Each row is where one point has got to under a steady rotation. How many ticks took it there?
The counts run from 0 to 260.
[ 25  24   9  22 -11  17 -28 -18   3  15  -7 -27 -22   5  42 -36 -32 -17
 -24  -4  19 -34   0  11  -1 -10 -28 -17  37  14 -18 -19 -20  18   3   8
   4] => 29
[ -3  -7 -18 -13 -19  -3 -53  15  24  -4  14 -21  24 -16   6  14  27   8
  -5  -7 -36   7  26  27   4 -28   1  17  33  21  29   3 -15  13  -5 -20
 -18] => 213
[ 10 -11  12   1 -16 -16  27  -4   6  -5  -4  -9 -13  26  15  13  -2 -32
  -2  31  35 -17   5 -15  19  -6  -9 -18 -43  26 -38  42  17 -33  19   1
  -4] => 136
[-51 -15  38   6   9  -6 -21  -6  10   4  17 -27  21 -35  -1  -5  38  10
  -7 -25   5  10 -16 -11 -19   2  -8 -27   7  16  25 -23 -13   6 -37 -20
  -4] => 230
[ -3 -33  49  27 -42  18  39 -10  11   7   2   1 -14  19  -1  -6   3 -38
  18  21   7 -10 -15 -23   2 -11   4   5 -28  34  -3   9  17 -11  13   5
  27] => 142
[ -5  16  -6 -18 -16 -36   3  34  20  13  44 -23  16  28  30   8  12  -3
 -13  -6  14  33  16 -10 -46 -16  28   1 -17   5 -15  -2  14 -21 -16  21
 -18] => 92
[-27  12  -3  21 -41 -17  30   7  27 -42   3  -3   6  -9   6  19   3  -2
 -32   5  10 -40 -32 -17 -19  16  -5   1  39 -17  -2  -9   9  11   8  12
 -34] => 254
[ -1   2  -8  -9 -18   6   0  14  28   8   5 -18  -3 -27  31  -2  31  25
  -3  -6  -5 -33 -34 -33 -39  -7  38  -9   5  -5   0 -50  11   5  10   2
  -3] => 84
[-27  -5  43  10 -20  -6   4  -8  12 -63  -7  13   0 -15  24  26  24   3
 -28 -13  -2  14 -29  -2  15  24 -10 -11  13  -7  -1 -24   5 -43  -8   6
  10] => 247
[ 16 -18 -24   2  14  11  13  -8  -6  28 -20  -9 -34 -15 -51 -31 -10 -19
  -2  20 -16 -41 -12  20  10  -8  -6   1   6   3  32  25 -13  23  20 -37
 -11] => 167
[-30  -8  29   1  18   4  16  15 -23 -14   8 -22 -31  -4  16 -19  -3  17
 -14 -33  -3  36 -25  12  -8  -4   8   1  33 -36  36 -21  -3 -15 -30 -20
  -6] => 59
[ -6   4  10  -9  42 -53 -25   8   1  -1   5  -3 -24  -5  10  13 -25 -19
 -52  -1 -18  28   3  14 -15 -12 -15 -14  36   0  26   1  25  -3  21   8
 -25] => 49
[ 14   4  21 -15   7   3  15 -27  13 -11   1  40  14  23  29  23   8 -11
  -9  34  32 -27 -20 -21  14  -2 -22   4 -38  13 -43  24   4  -6   5  -6
  -6] => 132
[ 14  -2   8  -4  36  23   2 -14 -30  -1  -8  25 -14 -36  30  10  32 -17
   0  20 -30  -2 -12  -6  28  -9   1 -17  17  12   6 -11 -10  37  23 -29
  35] => 188
[-11  -3   4   6 -11  -2   1  18  36  10   9  -4  -3 -25  34  10  38  23
 -11  -6  -7 -33 -33 -35 -32 -16  32  -1  -7 -11  -3 -48  22  10  22  -1
  -6] => 83
[ -8   5 -17  21 -21  -2  -9  17   6   2  35 -24  -1  -3  23   4  36 -13
  -3 -11 -22  26  30  40  14 -15  15  26  39  -3  33   6 -26  15 -16 -17
   5] => 208
[ 16 -24  -9  -3   9  11   9 -22  -1  10 -13  -3 -49  12 -24 -25 -10 -23
   1  13 -10  -2   5  47  36  -9  -7  23  -1   1  23  37 -17 -28   3 -30
   9] => 163
[-27 -28  12   1 -11   8  23   1   3  -7   5  25  49  13 -12  16  29   7
  12  32   7 -22 -32 -18  13  -2 -16  27 -46  18 -25   8   8   0  -5 -33
 -15] => 126
[ 19  -2  19 -21  33  40  -8 -17 -23  35 -15  -2  -2  -9 -21 -31 -22  -7
   6  17  -1 -37 -19   5  -1 -22 -11  -8   2   7  20   8 -17  52   1 -27
  -8] => 172
[-20  10  30  19 -22  -3  16 -15  16 -57  -7  19  -7 -16  31  28  25  -1
 -34  -4  -2   2 -37   1   6  28  -8  -6  20 -15  -7 -28  -1 -24  -3   7
   7] => 248
[ -6  34 -12  -4  -7 -25   4  36  29  13  27   7  24  20   3  11  11  -7
 -26   9  -8  22   4  -2 -54  -3  23   5 -29  -2 -11 -22  24  -5   1  34
  -1] => 94
[ 25  21 -18 -16   0  -1   4  18 -15 -15  -7 -34 -24 -29  22  11   1 -32
  -3   9 -10 -10  28  -4   6 -32  14 -50  43   5   2  26  -3  25  29  -1
   4] => 195
[ -7   3 -21 -27   8 -19  27 -23  48 -17  12  38  -1  -7 -17  22  25  -3
 -21  15  -2   2 -28   0 -35   9  19  29  -9 -25  17   5  -9 -33  -8  -2
 -21] => 105
[-11  17 -14  20  14 -23  -3  34  18  -9   1  -7 -14  -2  42  24  35  19
 -36  -9   2  -5 -27   7  16   1  15  -4 -15 -37 -20 -23  27 -16  22 -10
  -9] => 77
[ -1   2 -40 -12 -22  -2 -38  19  16  -3   8 -23  21 -27  -1   3  22  -2
  -3  -3 -42   1  24  27   0 -21   6   8  43  20  25   2 -18  15  -2 -15
 -14] => 212
[ 20  27   5  -3  55  21   2   1 -45  34   2   1  -2  14  12 -29 -13 -18
 -15  14  14  -1   1  17  15 -14 -20 -17 -12  -6  -8  22 -20  49  -6 -21
   7] => 177
[ 27  16   1 -17   4   3  18 -28   4  -7 -14  31   2  18  27  16   0 -20
 -15  39  35 -33 -18 -23   9   4 -13  -7 -39  13 -51  23  -4  -8   9   2
   1] => 133
[  2 -13  41  16 -23   8 -41 -17   8  -7  -3 -34  -8   4  34  -1 -20  -7
  -8  -4   8 -34   2   1  19 -28 -41  -3  48  20  -6   2   4  20  12 -10
 -19] => 26
[ 20  39 -19 -24  19   9 -20  31 -11 -19 -13  -2   0   0  50   6  11  34
 -30  -5  -7  -4 -27  10  11  -5   0  -9  -3 -36 -28 -36   1 -15   0  -6
  -5] => 73
[-16 -18  -2  34   6  -9 -26   0  -9  38   2  16   9  -8  12 -20  -4 -14
 -28   8 -42   9 -12  16 -14   8 -16  16  34  42  18 -52   3  27  16  -5
  15] => 39
[-41  13  18  -5   2 -28 -15  26  -6 -48   3 -16  42  -3   3  35  12   1
 -27  -1  -6  35   2   1  -2  10 -25 -36   2  20 -19   3  18 -28 -15  12
  -8] => 241
[  9  40   1 -17  23   9 -28  30  -6 -18  -6   7  14   5  52  19   9  38
 -26  -8  -8   3 -31   7  10 -10  -7   2  -3 -35 -28 -39  11   3   1  -7
  -9] => 72
[ -7  -9   6 -24  37 -56 -27  -2  -7   1   9 -16 -19  -1  16  11 -25 -13
 -32  -1 -14  31  11  16 -12 -12 -13 -11  43   9  24  12  12 -21  10  -4
 -28] => 48
[  7 -16  25 -28   3  -1   3 -27   2 -16   1  28  21  22  28  20   7  -2
   6  29  27 -19 -16 -27  19 -12 -22   8 -36  22 -43  22   6 -19  -5 -19
 -14] => 131
[  2  17  -1  -9  -4  24  36   7   3 -10  -8 -13  13  19 -25 -30   2  14
  -7   0  37  -6 -27  12 -10  12   0  -4 -51 -16 -19   8 -26 -39 -45  -9
  -2] => 118
[ -6  20   1  -9  45 -40 -23  16   0  -1 -10   1 -21 -10  -3   5 -29 -15
 -52   4 -26  13  -4  15 -25  -8 -13 -28  33  -6  24 -10  27   3  27  10
 -23] => 50
[  2  38 -28   8  21 -10 -41  -3  37   8  -2 -35 -17 -29  -2 -10  22  -6
 -45 -15   6  -7   5  35  -8  10  -1 -34  -1 -15   6  -6 -26 -11 -14  -1
   0] => 222
[ 13  10   7 -11 -10  -3  -5  27 -12 -16   2 -47 -20 -22  20  17   7 -26
   3   3  -5   1  29  -4   9 -41  17 -44  38  11  10  34  10  19  21   1
   1] => 196
[  2   3  24 -41 -14  25   6   7  33 -17  -8 -17  18   9 -47 -10 -16  15
   4  -8  20 -16 -25  -6 -34 -17  -6 -12 -42 -10  -1  10  -6 -35 -32   7
 -27] => 113
